Each named move below is a turn or a mirror, shown by a few rows before and after it. Which moves, in which order, take the first row of each later pair to the second? The first pair is answered.
Z685:
[-1.18  1.33 -1.09  0.61  1.54  2.34  0.03  1.25 -0.98]  ->  [ 2.69 -0.13 -0.31 -0.39  0.31  0.39  0.84  2.37  0.76]
[-0.65  0.13 -0.17  1.52 -0.61 -0.13 -1.48  2.19  2.16]  ->  [-1.06  0.23 -0.20  1.84 -0.38  0.18 -1.59  2.04  1.87]
[ 0.16  1.20 -1.24  1.99  2.43  0.44  1.85  0.24 -1.49]  ->  [ 2.57  0.22 -1.05  1.23  1.54 -0.67  2.41  0.89 -0.42]
Z333:
[ 3.22  0.43 -0.15  1.30 -1.76 -2.03  0.30 -1.50  0.24]  ->  [ 0.33  1.58 -0.70  1.10  0.50  0.11  0.51 -3.56 -2.04]
[-2.06  2.92 -1.37  2.44  2.23 -0.07  0.61 -2.52 -1.76]  ->  [ 4.31 -0.83 -0.48 -0.80  2.58 -0.54  2.64  1.42 -0.09]
[-1.08 -0.77 -0.08 -0.22 -1.46 -0.72 -1.65 -2.38 -0.34]  ->  [ 0.59 -1.93  0.01 -2.19  0.17  0.47 -0.40 -1.82 -0.79]
Z329:
[ 0.29  0.70 -1.27  2.51  0.57  1.64  0.33  2.20 -0.39]  ->  [ 0.25  0.74 -1.39  2.45  0.56  1.66  0.36  2.05 -0.44]
[ 2.25  0.58 -0.69  2.82 -0.84 -2.20  0.89 -2.49 -0.40]  ->  [-0.34  0.68  0.08  3.16 -2.87 -1.59 -1.63 -1.67  0.53]
[ 1.16 -0.30  0.10  0.52 -1.21 -1.31 -0.16  1.41  0.65]  ->  [ 1.48 -0.23  0.12  0.47 -1.03 -1.34 -0.11  1.45  0.60]
[ 1.05  0.80  0.82  0.60  2.50  1.19  2.48 -0.72 -1.25]  ->  [-2.64  0.61  1.70  0.86 -0.43  2.28 -1.04  0.57 -0.11]
Z346:
[-2.45  1.11  1.38  0.76 -6.12 -1.68 -3.98 -1.33  2.30]  ->  [-1.38  2.83  0.06  3.23 -5.13 -3.32 -2.13 -2.42  1.90]
[ 0.20  1.97 -0.76  2.41  0.20 -1.22  0.14 -1.01  0.59]  ->  [-1.59  1.01 -0.54  1.76  0.20  1.29 -1.23  1.59  0.75]
[ 3.31 -1.65 -0.02 -1.19 -5.32 -0.85 -1.76  2.66  1.52]  ->  [ 4.71  0.35 -0.98  0.91 -4.77 -2.97  0.01  0.85  1.24]
Then:
(two moves a pair)
[-0.74 -1.37 -0.24 -3.84  2.24  1.73  0.21 -1.35 -2.32]  ->  [ 3.69 -1.71  0.06 -1.33 -1.98 -2.76  0.06  0.84  1.53] : Z333 then Z329
[-2.61  0.25 -0.63  0.11  3.03  2.95 -0.58 -0.07 -1.85]  ->  [ 3.80 -2.06  0.24 -1.58  1.57 -0.20  1.24  1.38  0.53] : Z329 then Z685
[-2.23  0.20  1.52  0.29 -0.73  0.95 -1.98  0.44 -0.05]  ->  [-0.05 -0.68  2.03 -2.16  0.55  0.43 -0.08 -1.50 -0.80] : Z346 then Z333
[-2.87 -1.32  0.74 -2.05 -1.99  0.46 -3.30 -1.77  0.92]  ->  [ 1.66 -0.39 -0.25 -1.71  0.47 -2.41  0.79 -4.80 -0.16] : Z333 then Z346
[ 1.95 -0.84  2.89 -1.08 -0.42 -1.89  1.25 -2.62 -0.14]  ->  [-2.30 -0.29  3.35 -0.31 -1.87 -0.30 -1.41 -2.33 -0.13] : Z329 then Z685
[ 0.94 -0.55 -0.74 -2.36 -2.77 -2.15 -0.73  1.12 -1.13]  ->  [ 0.41 -1.08 -1.04 -3.31 -0.99 -0.17 -0.17  1.93 -2.40] : Z685 then Z333
[ 0.62 -0.47  1.47  1.31 -3.24 -0.76 -2.26  3.08  2.73]  ->  [-3.21  0.05  2.04 -2.11  0.27  1.73 -2.00 -3.36 -1.19] : Z333 then Z346
[-1.79  1.35  0.16  1.71  1.45  0.76  0.55 -1.06 -3.07]  ->  [ 1.65 -2.18  1.51 -1.08 -0.74  0.46 -0.15  3.05 -0.36] : Z346 then Z333
[-1.94  1.37 -0.83  1.61  0.91  0.55 -0.42  2.30  0.24]  ->  [-2.54  1.83 -0.86  1.73  1.10  0.36 -0.24  0.51 -0.28] : Z685 then Z333
[-1.01 -0.63  0.41  0.35 -1.37  0.14 -0.76 -0.13  1.69]  ->  [-0.97 -0.39  0.10 -0.54  0.87  0.96  0.71 -1.94 -0.07] : Z346 then Z333
[-0.88  0.18  2.40 -1.65  0.03  1.05  0.21 -4.51 -1.20]  ->  [ 1.38 -1.50  3.19 -2.03 -2.83 -0.07 -0.81 -1.38  1.36] : Z333 then Z329
[ 2.95  0.64  0.55 -2.99  0.18 -0.45  1.10 -1.10  0.87]  ->  [ 3.35  0.50  0.46 -2.44 -0.92 -0.73  0.49  0.89  1.88] : Z685 then Z333
[ 0.66  1.14  0.48  3.52 -4.94 -4.18 -1.23  0.40  3.17]  ->  [-5.03  1.78  0.53  3.24 -3.96 -0.38 -3.51  0.63  1.47] : Z685 then Z346
[-0.51  1.10  2.00  0.48  0.86  0.44 -0.31 -1.83 -2.61]  ->  [-1.24  0.86  1.96  0.16  0.69  1.36 -0.80 -0.71 -2.52] : Z346 then Z346
[ 1.03 -0.27 -0.59 -0.67  0.57  0.20  1.06 -0.19 -0.80]  ->  [ 0.12  0.39 -0.85  1.07 -0.99 -0.27 -0.10  1.13  0.14] : Z333 then Z346
[ 0.81 -1.41  1.02 -1.98  0.26  0.92  0.16  1.25  0.35]  ->  [ 2.02  0.30  0.07  0.20  0.68 -1.23  1.93 -0.82 -0.14] : Z333 then Z329
[-0.33  1.07 -1.38  1.49  2.06  1.97  1.67 -0.23 -1.17]  ->  [ 0.31  1.70 -1.16  3.45 -0.95 -0.67  0.48 -0.64  0.59] : Z685 then Z333
[ 1.55  0.28 -1.29  1.57  0.97 -1.33  1.87  2.23 -0.07]  ->  [-2.36 -0.52 -0.17  0.16 -0.09  1.27 -1.28  2.93 -0.03] : Z333 then Z346
[-2.12  2.00 -1.19  1.69  1.85  0.68 -1.90  2.07 -1.56]  ->  [ 0.34  0.40 -0.84 -0.05  2.76  1.14 -0.93  3.77 -1.38] : Z333 then Z685
[-1.44  2.02 -1.73  3.61 -1.68 -0.99 -0.97  0.21  0.47]  ->  [-1.43  0.35 -1.55  1.70 -0.01  2.12 -0.89  3.58 -0.19] : Z329 then Z346
[-1.28  1.62  0.02  1.24  1.33  0.18 -0.17  0.32 -1.05]  ->  [-0.34  0.06  0.80  0.18  0.10  0.48 -0.99  2.61  0.39] : Z333 then Z329
[ 1.63 -0.49  1.28 -1.19  0.84  2.28  1.61  2.68  1.82]  ->  [ 0.31  0.38  1.09  0.86 -1.05  1.46  0.17  3.38  2.82] : Z685 then Z333
[-0.34 -0.63 -0.21 -0.89 -1.44  1.10 -1.32  2.81  1.32]  ->  [ 1.92 -0.66  0.53 -2.07 -1.60 -1.48  0.05 -0.71  1.30] : Z346 then Z329
[ 4.01  0.21 -0.85  0.35 -0.30 -1.25  0.66  3.33 -0.14]  ->  [-2.05  1.65 -1.32  0.96  1.20  2.41 -1.23  2.65 -2.28] : Z346 then Z685
[-1.23  0.01 -0.72  1.35 -1.98 -0.90 -2.55  0.31  0.90]  ->  [-0.33  0.15 -0.52  1.31 -2.16 -1.71 -2.09 -0.21  1.02] : Z685 then Z346
[ 1.03  2.13 -0.69  2.84 -0.37 -2.32  1.90 -2.03 -0.30]  ->  [ 0.09 -0.14 -0.08 -1.54  2.89  2.10  2.14 -0.91 -2.40] : Z329 then Z333
[-1.33  1.84 -0.93  1.82  0.84 -1.71  0.61 -3.45 -2.35]  ->  [ 2.66 -1.88  0.09 -2.44  2.47  0.00  2.04  0.11 -1.95] : Z329 then Z333
[-0.54 -1.05 -0.08 -1.42 -0.65 -0.08  0.68 -2.40 -1.14]  ->  [-0.61  0.31 -1.11  0.51 -0.36 -0.53  1.18 -2.24 -1.35] : Z329 then Z346
[-1.89  2.14 -0.23  1.94 -2.56  0.09 -1.93 -0.12  0.57]  ->  [ 2.76  1.57 -0.82  0.35  0.75 -1.11  2.20 -2.03 -0.61] : Z346 then Z329
[ 0.31 -0.89  2.06 -1.34 -1.99 -1.34 -1.15 -2.33  0.63]  ->  [-0.05  1.75  0.00  1.35  0.77 -1.23  0.92 -3.30 -1.39] : Z333 then Z346
[-4.17  2.20 -0.24  0.63 -1.07  1.17 -0.59 -1.65 -1.12]  ->  [-0.91 -1.72  1.05 -3.11 -1.08  2.49 -0.61  2.64  0.47] : Z333 then Z329
[ 1.61 -0.31  0.52  0.96  0.83 -1.84  2.52 -2.49 -1.75]  ->  [-2.45 -0.03 -0.21  2.99  0.41  1.46 -0.19  2.16 -1.50] : Z346 then Z329
[-1.60 -0.33  0.60  2.15 -4.55  0.04 -4.56 -1.15  0.61]  ->  [ 3.20 -3.21  1.15 -0.59 -3.85 -0.01 -2.84  1.64  1.46] : Z333 then Z333
[-0.42  1.50  1.19  0.53 -2.28 -0.67 -1.56 -3.30  0.84]  ->  [ 1.99  0.41 -0.22 -1.11  2.68  2.16  1.77 -0.74 -0.98] : Z346 then Z333
[ 1.71  0.92 -0.71  1.49 -1.76 -2.43  0.49 -2.04  0.39]  ->  [-0.83  1.48 -1.54  3.30 -2.14 -0.64 -0.96  0.32  0.73] : Z329 then Z346
[-0.49  0.22 -0.27  0.80 -1.08 -0.63 -0.47 -0.81 -0.60]  ->  [-0.94 -0.04 -0.22  0.54 -1.17  0.13 -1.04  0.02 -0.49] : Z346 then Z346
[-0.16  0.51 -1.16  1.63 -1.16  1.23 -1.54 -0.21  0.08]  ->  [ 2.51 -0.12 -0.95  0.97 -0.90  0.36 -0.31 -0.30  0.41] : Z685 then Z329
[-0.01  1.84 -0.25  1.89  0.87 -1.18  1.06 -2.38 -0.43]  ->  [ 1.35 -0.84  0.36 -1.62  2.73  1.38  1.57 -0.25 -0.98] : Z329 then Z333
[-2.23  2.00 -1.47  2.00 -0.09  1.33 -0.56  0.63 -2.07]  ->  [ 1.86 -0.40 -0.13  0.82 -2.89 -1.22 -0.64  2.56  0.87] : Z685 then Z329
[ 1.11 -2.08  2.86 -1.19 -2.27 -0.89 -1.82  1.52  1.77]  ->  [ 1.02 -2.70  2.63 -3.36  0.79  1.44 -0.55  1.01 -0.24] : Z333 then Z333
[ 3.97  0.59 -1.26  1.76  1.33 -1.88  3.56  1.26  0.19]  ->  [-1.96  1.99 -1.57  4.40 -0.67  0.58 -0.51  3.40  0.83] : Z346 then Z333
[-0.64  0.04 -0.50 -0.13  1.90  2.60  1.57  0.05 -0.93]  ->  [-2.38  1.47 -0.64  2.15  0.04  1.43  0.20 -0.47 -0.18] : Z333 then Z333
